Families of rows that turns and mirrors carry onto each other, the same ones carrying the whole set onto itself: the rest of each named row's family, in list order
4 families of 8 rows
mumi: -.09,.00,.00,.01,-.23,-.03,.00,.01
mes: -.06,-.03,.06,.06,-.33,.20,.31,.03
telik: .04,-.07,.13,.07,.19,.20,.18,-.08
Zoni: .08,-.12,.24,.08,.08,.30,.22,-.11
Koga: -.12,-.03,.18,.14,-.33,.15,.08,-.04
dad: .03,-.14,.05,-.04,.06,.41,-.02,-.05
mep: .03,-.10,.09,-.20,-.02,.32,.08,-.24
soras: .20,-.10,.08,-.11,.04,.18,.27,-.17
luk: -.01,-.02,-.13,-.01,-.25,.08,.19,.08
far: -.07,-.01,.04,.13,-.18,.03,.00,.13
vageb: .10,-.10,.17,.14,.14,.26,.13,-.05
Daka: .10,-.09,.16,.12,.14,.20,.17,-.14
ziren: .23,-.08,.17,-.03,.01,.15,.22,-.21
vutu: -.06,-.05,.20,.14,-.31,.11,.00,-.02
Zisir: .01,-.13,.05,.03,.12,.38,.03,-.08
nuga: -.02,-.07,.15,.06,-.37,.23,.28,.03
Katat: .12,-.12,.00,-.19,.02,.24,-.02,-.16
nuti: -.17,-.04,.19,.06,-.33,.12,.05,-.04
lefo: -.14,-.05,.10,.04,-.31,.21,.29,.05
suza: -.07,-.01,-.01,.08,-.26,.04,-.04,.03
fen: .13,-.06,.16,-.10,.06,.11,.17,-.26
bos: .00,-.13,.17,.00,.07,.35,-.05,-.11
futom: -.06,-.06,-.10,-.04,-.25,.19,.13,.18
Lala: .08,-.13,.01,-.17,-.02,.35,.07,-.21
novi: -.03,-.01,.22,.11,-.32,.05,.12,-.04
kefu: -.06,-.02,-.09,.00,-.20,.06,.24,.12
kipor: .04,-.06,-.10,-.02,-.27,.15,.24,.13
git: .00,-.04,-.04,.05,-.22,.03,-.04,.09
zaf: -.04,-.11,.08,-.06,.12,.40,.08,-.08
Mafeg: .17,-.10,.12,-.07,.00,.17,.20,-.28
rud: -.04,-.06,.08,-.06,-.40,.20,.25,.00
nok: .16,-.12,.05,-.19,-.07,.30,.09,-.20

Same family as nuti: mumi, telik, mep, lefo, fen, kefu, zaf
Same family as soras: Zoni, far, Katat, bos, futom, novi, rud
Same family as Mafeg: mes, Koga, luk, Daka, Zisir, suza, Lala

